One turning vector, and how many steps it has turned:
The counts run from 0 to 747.
+0.42 -0.64 -0.70 -1.13 +0.85 -1.39 -1.15 +2.29 -0.05 +1.22 -1.26 -0.01
 -3.87 -1.42 -1.90 -0.27 -1.38 -1.25 -0.13 +0.82 +0.61 -0.04 +0.02 +0.06
 -3.56 -1.58 -3.47 -0.50 -0.94 -0.62 -1.70 -0.68 +0.81 +0.27 -1.15 -0.76
 -0.71 -1.96 +2.62 -2.71 -1.56 +0.40 +3.76 -0.51 -0.20 -0.84 -1.14 +1.39
 +0.46 +0.11 -> 641
+1.56 +1.25 -1.83 -0.10 +0.53 +0.46 -1.67 +2.76 +0.09 +1.64 +0.05 -0.57
 -2.84 -2.05 -0.03 +0.83 -2.67 -2.60 +0.82 +1.96 -1.34 +0.20 +0.66 +1.85
 -2.62 -0.14 -2.95 -0.66 -1.85 +0.46 -0.94 -0.43 +0.17 +0.20 -0.46 +1.19
 +0.28 -1.45 +1.86 +0.39 -3.52 +1.31 +2.73 +1.45 -1.32 -1.14 -0.14 +1.40
 +0.06 -1.76 -> 121
-0.55 +0.78 +1.21 +0.17 -0.74 -4.73 +2.30 -0.74 +0.21 +2.50 +0.76 +2.66
 +0.10 +2.27 +1.64 -1.93 +0.52 +0.07 +0.94 +1.17 +0.85 +0.61 +1.04 -0.83
 +0.54 +1.49 -0.76 +1.00 -0.53 +2.35 -1.19 +2.55 +1.06 +0.50 -0.40 -1.48
 -0.77 -0.96 +1.79 +0.35 +1.76 +2.13 -2.71 -1.46 +2.34 +1.59 -0.10 -0.42
 -0.04 -0.72 -> 590
+0.34 +0.57 +0.41 +0.54 -0.94 -2.50 +2.27 +0.63 -1.98 +2.69 +0.70 +2.15
 -1.45 +1.52 +0.87 -1.57 -0.88 -0.67 +2.64 +1.58 -0.79 +1.71 -0.42 +0.84
 -2.03 +1.14 -3.45 +1.33 -0.95 +1.96 -1.87 +1.63 +0.44 -0.10 -1.48 -2.22
 -1.58 -0.47 +2.03 -0.01 -0.01 +3.06 -1.20 -1.14 -1.10 +0.58 +0.25 +0.18
 -1.58 -0.76 -> 84
-0.05 -0.79 -1.42 +2.03 +0.33 -0.79 +1.49 +2.65 -0.66 +2.69 -1.40 +1.31
 -1.32 -1.92 +0.05 -1.84 -0.81 -2.29 +1.07 -1.66 +0.41 +0.20 +0.75 +0.98
 -3.84 -2.30 +1.30 -3.18 -1.57 +0.18 -0.61 +0.88 +0.22 +0.69 -1.98 -0.35
 +0.13 +0.48 +3.85 -0.32 -0.34 -0.59 +1.71 -0.51 -0.32 +1.35 -1.00 -2.52
 -0.01 -2.23 -> 359
+0.20 +0.34 +1.43 -2.27 +0.31 -2.11 +0.28 -0.94 -0.30 +0.98 -0.07 +0.85
 -1.23 +1.64 -0.21 -1.04 -0.46 +0.88 +1.60 +2.25 +0.40 +0.18 +2.31 -1.38
 -1.30 -0.07 -4.47 +1.88 +1.34 +0.71 -1.34 -1.57 -1.32 -0.63 -0.60 -0.76
 -0.03 -2.31 +1.51 -2.73 -2.73 +1.65 +1.29 +0.49 +0.91 -0.56 -1.35 +2.19
 -2.38 +0.09 -> 646
+1.62 +1.10 -0.63 +0.49 +0.06 -1.14 +1.79 -1.27 -2.06 +1.72 -0.89 +2.07
 +2.36 +1.79 +2.02 -4.01 +0.79 +0.04 +3.49 -0.13 +0.17 -0.13 +1.94 -0.08
 -0.73 +0.06 +1.10 +1.07 -0.76 +0.28 +0.17 -0.62 -2.90 -0.32 +0.08 -0.70
 +1.21 -0.90 +0.47 +0.53 -2.15 +1.72 -0.80 +1.42 -0.85 +0.63 +0.65 +0.03
 -2.82 -1.81 -> 213
-0.90 +0.78 -0.01 -0.49 -0.03 -3.34 -1.01 +0.84 +2.76 +0.93 +0.64 +0.88
 -1.14 -1.17 +1.26 +0.17 -0.45 -0.86 -0.99 +1.70 +2.24 -0.57 +2.54 +0.39
 +0.86 -1.17 +0.21 -1.79 -0.79 +1.69 -0.92 +3.64 +2.96 -0.09 +0.13 +1.06
 -0.57 -0.34 +1.73 +1.14 +0.18 -1.54 +0.40 -1.43 +3.70 +1.78 -1.42 -0.73
 +1.27 -0.60 -> 694
-1.21 +0.95 +1.98 -0.19 -1.15 -3.38 +0.91 +0.78 -0.43 +2.03 +0.32 +2.31
 +0.84 +1.69 +2.46 -2.16 -0.26 -0.97 +1.13 +1.67 +0.14 +0.19 +0.92 -1.03
 +2.13 +2.13 +0.90 +0.67 -0.63 +2.94 -1.32 +2.00 -0.73 +1.09 -0.68 -0.49
 +0.42 -1.74 +0.62 +1.49 +0.06 +1.73 -3.02 -0.54 +1.79 +2.23 -0.22 -0.65
 +0.77 -0.45 -> 309
+0.39 +0.75 -1.69 +2.28 +0.00 -3.39 +1.13 +0.33 +2.44 +2.13 +0.66 +1.19
 -0.01 +0.14 +0.55 -0.27 -0.37 -0.98 -1.39 -0.74 +0.50 -0.67 +1.27 +1.64
 -0.57 -1.03 +1.89 -1.44 -2.24 +1.31 +0.23 +2.10 +3.44 +1.14 -0.58 +1.54
 +1.08 -0.66 +1.84 +1.94 -0.87 +0.24 -0.07 -0.29 +2.85 +0.36 -1.08 -0.23
 +2.73 -1.98 -> 174
-0.07 +0.03 -0.66 +0.85 +0.41 -3.41 +1.39 -0.59 +1.57 +1.41 -0.38 +2.13
 +1.13 +0.62 +1.24 -2.64 +0.80 +0.86 +0.50 -1.89 +2.86 -0.47 +2.79 -0.68
 -0.22 -1.92 +2.44 -1.21 -1.04 +1.51 +0.06 +2.27 +1.85 -0.20 -0.48 +0.49
 +0.15 +0.24 +2.22 +0.41 -0.80 -0.94 -0.50 -1.17 +2.88 +2.97 -0.88 -0.89
 -0.64 -1.04 -> 187
-0.10 +0.20 -0.52 -0.53 -0.18 +0.46 +0.55 +0.19 -1.18 +1.59 -1.81 +0.37
 +0.42 +0.88 -0.20 -2.41 -0.14 -0.12 +2.09 +0.77 -1.63 +0.11 +0.64 -0.10
 -2.19 +1.14 +0.12 +1.00 +0.21 +0.16 -0.12 -3.19 -3.69 +1.22 -1.71 -0.33
 +3.67 -2.18 +0.81 -0.53 -3.39 +1.94 +0.39 +2.41 -0.44 -1.16 +0.26 +2.06
 -0.31 -1.95 -> 113
+1.93 +2.55 -1.02 -0.32 +0.77 -2.57 +0.40 -1.69 -0.53 +1.72 -0.76 +2.16
 +2.17 +1.86 +2.10 -3.11 +1.16 +0.08 +2.58 +1.30 +0.86 -0.91 +2.36 -0.44
 +0.74 +1.25 +0.47 +1.49 -1.76 -0.44 +0.35 -0.20 -2.15 -0.42 +1.19 -0.50
 +1.93 -1.39 -0.12 +1.24 -0.65 +0.89 -1.64 +1.48 +0.34 +0.03 +1.85 +0.95
 -1.94 -3.01 -> 466
-0.72 +0.85 +0.12 -2.03 +0.06 -0.46 +0.03 +0.26 -0.65 +1.23 -0.30 -0.40
 -1.29 +0.68 +0.82 -0.96 -2.46 -0.41 +1.39 +2.48 -2.26 +1.09 +0.39 +0.84
 -0.59 +1.50 -2.54 +2.25 -0.12 +2.69 -2.27 -0.87 -0.77 +0.57 -1.55 +0.53
 +1.08 -0.96 +0.88 +0.39 -4.86 +2.49 +0.32 +0.09 -1.41 -0.22 -0.68 +3.99
 +0.06 +1.11 -> 406
+0.75 +1.24 -0.22 -0.83 +0.12 -5.29 +0.71 -1.81 +0.14 +2.04 +1.38 +1.80
 -0.33 +2.98 +1.18 -1.01 +0.22 +0.87 +0.61 +1.72 +0.75 +0.45 +1.13 +0.04
 +0.65 +1.61 -2.61 +2.96 -1.22 +1.37 -1.11 +1.95 +1.99 -0.43 +1.01 -0.29
 -0.80 -1.47 +0.69 +0.38 -0.48 +2.80 -2.46 -0.68 +1.48 +0.29 +0.16 +2.56
 -0.20 -0.25 -> 184
-0.02 +1.64 -0.86 -1.30 +0.59 -1.81 -0.82 -1.47 +0.63 +0.15 -1.13 +1.20
 +2.21 -0.94 +2.45 -2.51 -0.33 +0.50 +1.83 +1.18 +2.09 -1.63 +3.49 -0.30
 +2.60 -0.43 +2.15 +0.18 -0.13 +1.31 -0.02 +2.01 -0.99 -0.95 +0.74 +0.95
 +1.88 +0.23 -0.06 +2.07 -2.02 -1.79 -0.07 +0.53 +1.94 +1.84 -0.07 +0.62
 -0.91 -2.09 -> 566
-0.27 +1.17 -1.05 -2.98 +1.04 -3.60 -0.48 +0.12 -1.77 +0.83 -1.79 +0.89
 -2.07 +0.10 -0.43 -2.06 -0.70 -0.06 +0.24 +3.06 +1.31 -0.19 -0.47 -0.05
 +1.86 +2.35 -1.42 +2.85 -1.58 +0.16 -2.81 +1.87 +0.22 +0.05 +0.74 -1.10
 +0.80 -1.69 +0.03 +0.52 -0.47 +1.00 +0.26 -1.41 -0.89 +0.68 +0.93 +3.16
 +0.88 -0.54 -> 180
-0.18 +0.53 +2.61 -0.32 -0.85 -0.73 +0.17 -0.29 -0.03 +1.76 +0.51 +1.94
 +1.25 +0.58 +2.68 -1.82 +0.00 -0.41 +2.81 +1.73 +0.16 +0.23 +3.41 -2.23
 -0.79 +0.16 -1.39 -0.71 +1.71 +2.56 +0.64 -0.38 -2.40 -0.99 -0.92 -0.84
 +0.42 -1.68 +1.93 -1.03 -1.68 +0.29 -1.16 +1.14 +3.13 +1.18 -0.74 -1.87
 -2.61 -1.55 -> 381
-0.46 +2.08 +1.65 -0.81 -0.95 -1.27 -0.56 +1.53 -0.16 +1.70 -0.30 +1.41
 +0.78 +1.14 +2.44 -2.74 -0.39 -1.70 +0.88 +2.05 -1.05 -0.65 +1.11 -0.45
 +2.12 +2.15 +1.94 +1.59 -0.32 +2.94 -1.11 -0.25 -2.47 +1.77 -0.56 +0.54
 +1.57 -1.97 +0.05 +1.45 -2.15 +1.96 -2.41 +0.42 +0.80 +1.76 -0.64 +0.18
 +1.39 -0.66 -> 28
-2.03 -0.49 +1.68 +0.00 -1.28 -2.64 +1.54 -0.25 +2.76 +1.54 +1.06 +1.02
 -0.60 +1.28 +0.07 -0.56 +0.50 +0.08 -0.62 +1.20 -0.19 +0.44 +2.14 -0.71
 -1.35 -0.81 -1.43 -1.23 +1.74 +2.80 +0.23 +0.32 +0.89 +0.94 -2.45 -0.05
 +0.94 -2.47 +3.16 -1.02 -0.31 -0.05 -0.32 -0.02 +5.11 +0.55 -2.39 -0.06
 +1.00 -0.44 -> 2
+1.13 +1.57 -1.35 -0.24 +0.67 +0.45 -0.65 +0.29 -1.77 +0.99 -2.60 +1.13
 +0.43 -2.74 +1.41 -2.05 -0.68 -1.15 +3.34 +2.06 +1.12 -0.98 +2.66 -0.32
 -0.55 -0.15 -0.19 -1.63 -0.53 -0.69 -0.04 +0.39 -2.89 -1.26 +0.57 -0.14
 +1.65 -0.72 +0.74 +1.06 -0.63 -1.78 +1.71 +1.59 -0.13 +0.07 +1.23 -1.27
 -2.58 -4.13 -> 498
+1.46 +0.37 -1.34 +0.88 +1.32 -3.34 +2.40 -1.31 +0.17 +2.25 +0.17 +1.71
 -0.05 +3.19 -0.80 -2.10 +0.75 +1.01 +0.74 -1.99 +0.00 +0.20 -0.16 +1.10
 -2.84 -0.17 -0.25 +2.20 -2.19 -0.21 -0.75 -1.25 +1.34 +1.08 -0.24 -0.39
 +0.85 -0.69 +1.58 -0.80 -3.11 +3.44 +0.09 -0.15 -1.07 -0.25 -0.49 +2.89
 +0.04 +0.00 -> 198
+0.11 +0.85 -0.25 +2.22 -1.68 -1.14 +1.86 -0.34 +1.15 +2.30 +1.85 +0.97
 +0.49 +0.44 +1.93 +0.20 -0.60 -1.50 +1.76 +2.16 -2.01 +1.38 +2.23 +1.29
 -2.39 +0.39 -1.57 -1.78 +0.53 +2.76 +0.31 +0.51 -0.52 +0.63 -1.74 +0.09
 +1.78 -1.33 +1.95 +1.37 -1.08 +1.23 -1.17 +1.99 +2.72 -1.07 -0.25 -0.55
 -0.88 -3.07 -> 382
+0.18 +0.44 -0.91 +0.82 +0.65 -4.64 +1.52 -1.34 +1.00 +1.85 +0.66 +1.58
 -0.74 +0.34 +0.77 -1.21 +0.06 +0.91 +0.69 -1.13 +3.11 +0.05 +1.73 +0.60
 -1.60 -2.16 -0.78 -0.71 -1.05 +1.39 -0.75 +3.43 +3.45 -1.08 +0.31 -0.29
 -1.36 +0.72 +2.87 -0.02 +0.09 -0.32 +0.82 -1.77 +1.72 +1.70 -0.63 -0.53
 -1.27 -0.90 -> 328
-0.01 +0.49 -0.41 +1.89 -1.29 -0.26 +1.91 -0.07 +1.42 +2.11 -0.02 +1.43
 +1.37 +0.60 +0.97 -1.09 +0.51 -1.32 +1.10 +0.64 -1.63 +0.36 +2.70 -0.01
 -2.05 +0.40 +0.95 -2.36 +0.34 +1.73 +1.23 -1.76 -2.25 +1.19 -2.25 +0.27
 +2.60 -2.26 +2.04 +0.87 -1.55 +0.59 -0.92 +2.18 +2.71 -0.34 -0.90 -0.91
 -0.04 -3.60 -> 648
-1.02 -0.70 +0.43 -0.31 -0.39 -2.32 +1.58 -1.14 +2.95 +1.55 +1.02 +0.37
 -0.50 +0.80 +0.02 +0.07 +0.01 +1.06 -0.12 +0.32 +0.12 +0.74 +2.94 +0.48
 -2.63 -1.74 -2.57 -0.90 +1.22 +2.29 -0.08 +0.10 +2.06 +0.03 -2.28 +0.82
 +0.44 -0.89 +3.41 -1.21 -2.43 +0.09 +1.34 -0.13 +3.69 +0.45 -2.57 +0.90
 -0.42 +0.15 -> 396
+0.82 +2.07 +0.84 -0.65 -0.46 -0.08 -1.80 +0.72 +0.82 +1.32 +0.20 +0.98
 +1.71 -1.80 +2.69 -0.42 -0.96 -1.95 +2.21 +3.08 +0.32 -0.82 +4.05 -0.72
 +0.58 -0.36 -0.18 -1.70 +0.52 +1.37 +0.61 +0.94 -1.46 -0.66 +0.13 +1.53
 +0.59 -1.67 +1.31 +1.39 -2.05 -1.32 +0.29 +1.59 +2.58 +0.59 -0.20 -1.72
 -1.39 -2.45 -> 132
-0.16 +0.14 -1.09 -1.68 +0.68 -2.57 -0.56 +1.33 +0.09 +0.78 -1.05 +0.27
 -3.39 -2.28 -1.53 +0.28 -0.94 -0.72 -0.06 +3.03 +1.71 +0.32 +1.47 +0.71
 -1.95 +0.03 -4.36 -1.65 +0.05 -1.01 -1.63 +1.91 +0.98 -1.02 -0.38 -1.67
 +0.29 -1.37 +2.06 -1.04 +0.79 -1.23 +2.82 -0.40 +1.38 -0.86 +0.46 +0.83
 -0.43 -2.26 -> 107
-0.19 +0.03 -0.58 -2.01 +0.64 -0.15 -1.60 -0.13 +1.27 +0.03 -1.98 +0.22
 +0.66 -2.35 +0.39 -1.74 -0.13 +0.51 +1.67 +0.97 +1.96 -1.49 +4.14 -1.21
 -0.67 -2.25 -0.14 -1.93 +1.00 +0.38 +0.49 -0.68 -1.70 -1.40 -0.01 +1.18
 +1.71 -0.56 +1.52 -0.82 -2.75 -2.93 +2.95 +0.67 +2.18 +1.07 -1.51 +0.00
 -2.11 -1.67 -> 525
+1.25 +0.07 -0.86 +0.20 -0.02 -1.50 +2.04 +0.26 +0.04 +2.53 +0.20 +0.96
 -1.31 +2.21 -1.29 -1.07 +0.23 -0.64 +0.58 +1.09 -1.84 +0.53 +0.05 +1.35
 -3.57 +1.30 -2.61 +0.66 -0.62 -0.45 -0.15 -2.17 -0.58 +1.30 -1.89 -0.81
 +1.61 -2.64 +1.80 -1.14 -1.87 +3.00 +0.43 +1.56 +0.52 -2.55 -0.26 +2.06
 +0.31 -1.75 -> 632
+0.72 +0.48 -1.99 -1.40 +2.41 -2.95 -1.04 +0.76 -0.33 +0.72 -3.45 +0.90
 -0.75 -1.24 -0.78 -3.74 +0.58 -0.08 -0.15 -1.24 +3.68 -2.19 +1.39 -0.41
 -0.35 -0.78 +1.48 -0.35 -2.52 -2.92 -1.20 +0.33 -0.52 -0.25 +0.76 +0.19
 +1.03 -1.04 +0.81 -0.59 -0.56 -1.43 +2.43 -0.81 -0.48 +0.98 +0.13 -0.02
 +0.14 -2.06 -> 597
